(in the rows, 128 means zero)
Each named turn below is shown by a few rows before and after it. Which turns, in which order, take the first row of each later pair to the second? The first pair is answered.
turn simur:
[107  99 104 115 149 141 102 145 106 149 109] => [123  93 156 107 147 147 141 152 102 134 110]
[113 107 124 127 138 150 125 144  83 153 107] => [118 110 164 124 132 153 148 140  80 136 134]
[ 68 104  68 155 155 122  82 117 127 108 167] => [ 91 101 102 129 188 152  93 155 124 175  90]
[116 110 176 129 142 145 157 138 124  83 178] => [ 90 112  95 139 129 135  95 114 121  89 181]
turn ditu:
[100 131  96 117 153 119  90 135 134 149 118] => [130 157  86 112 124  97 104 114 134 136 115]
[ 90 134  88 113 133 145  62 132 112 150 110] => [116 166  80 104 107 118  88 104 122 152  90]
[141 120 141 122  84 114 161 119 110 111 138] => [124  92 154 134 111 136 150 135  96 109 161]
[102 131  66 125 114 129  73 118 116 161 114] => [134 155  85 116  76 103 112  84 119 143 114]
turn kazuk:
[109 145  71 143 150 141 124 136 207 164 105] => [156 153 147 114 108 136 197 132 153 161  82]
[ 96  75 156 116 118 174 164 133  80 151  91] => [ 92 130  73 144 127 133 113 108 200 105 128]
[127 128 113 122  99 114 136 105  83 159  91] => [115 130  77 137 112 115 105 103 128 146 105]
[120  96 184 143 118 138 151 125 103  79 179] => [ 97  78 147 147 148 153 106 135 123  85 187]
Then:
(2 to 4 turns a pair)
[ 87 137  96 157 121 109  41 110 143 156 100] => [110 143 154 166  87  88 101 102 146  64 174] => simur then simur then simur
[ 62  71 106 130 145 156 107 130  59 138 170] => [100  90 162 112 110 134 163 119  33 133 149] => kazuk then kazuk
[152 159 131 100 117 103 169 121 118 187  67] => [129 156 132 141 179 116 137 149 218 125 122] => ditu then kazuk then simur then kazuk
[150  76 159 131  85 132 179 107 106 106 166] => [134  82 106 120  85 140 152 100  86 179 100] => simur then simur then kazuk then kazuk
[127 108 151 139  92  87 194 102 113  71 183] => [131 139  96 155 102  79 151  95 177  75 173] => kazuk then simur then kazuk
[139 120 199 117 139 152 165 158 101 119 125] => [118 152  86 124  81 107 102  94 100  91 156] => simur then simur then ditu then ditu
[127 100 180 135 169 156 148 168 127 155 100] => [153 158 128 130 155 117 124 138 205 150  89] => ditu then kazuk
[130 120 134 102  72  90 150  94  59 106 169] => [ 70  64 115 129 145 156  93 139  67 134 159] => ditu then ditu
[ 94 108  94 147 167 152  95 137 173 151 165] => [131 152  94 139  92  98 135  83 163 103 184] => kazuk then simur
[132 125 132 167  86  99 147 118 133  91 171] => [148 150 115 157 124  97 137 142 193 128 115] => ditu then simur then simur then kazuk
[161 140 198  90 109 118 170 119  65 115 130] => [117 126 169 140 191 138 105 152 188  87 176] => kazuk then simur then simur then kazuk
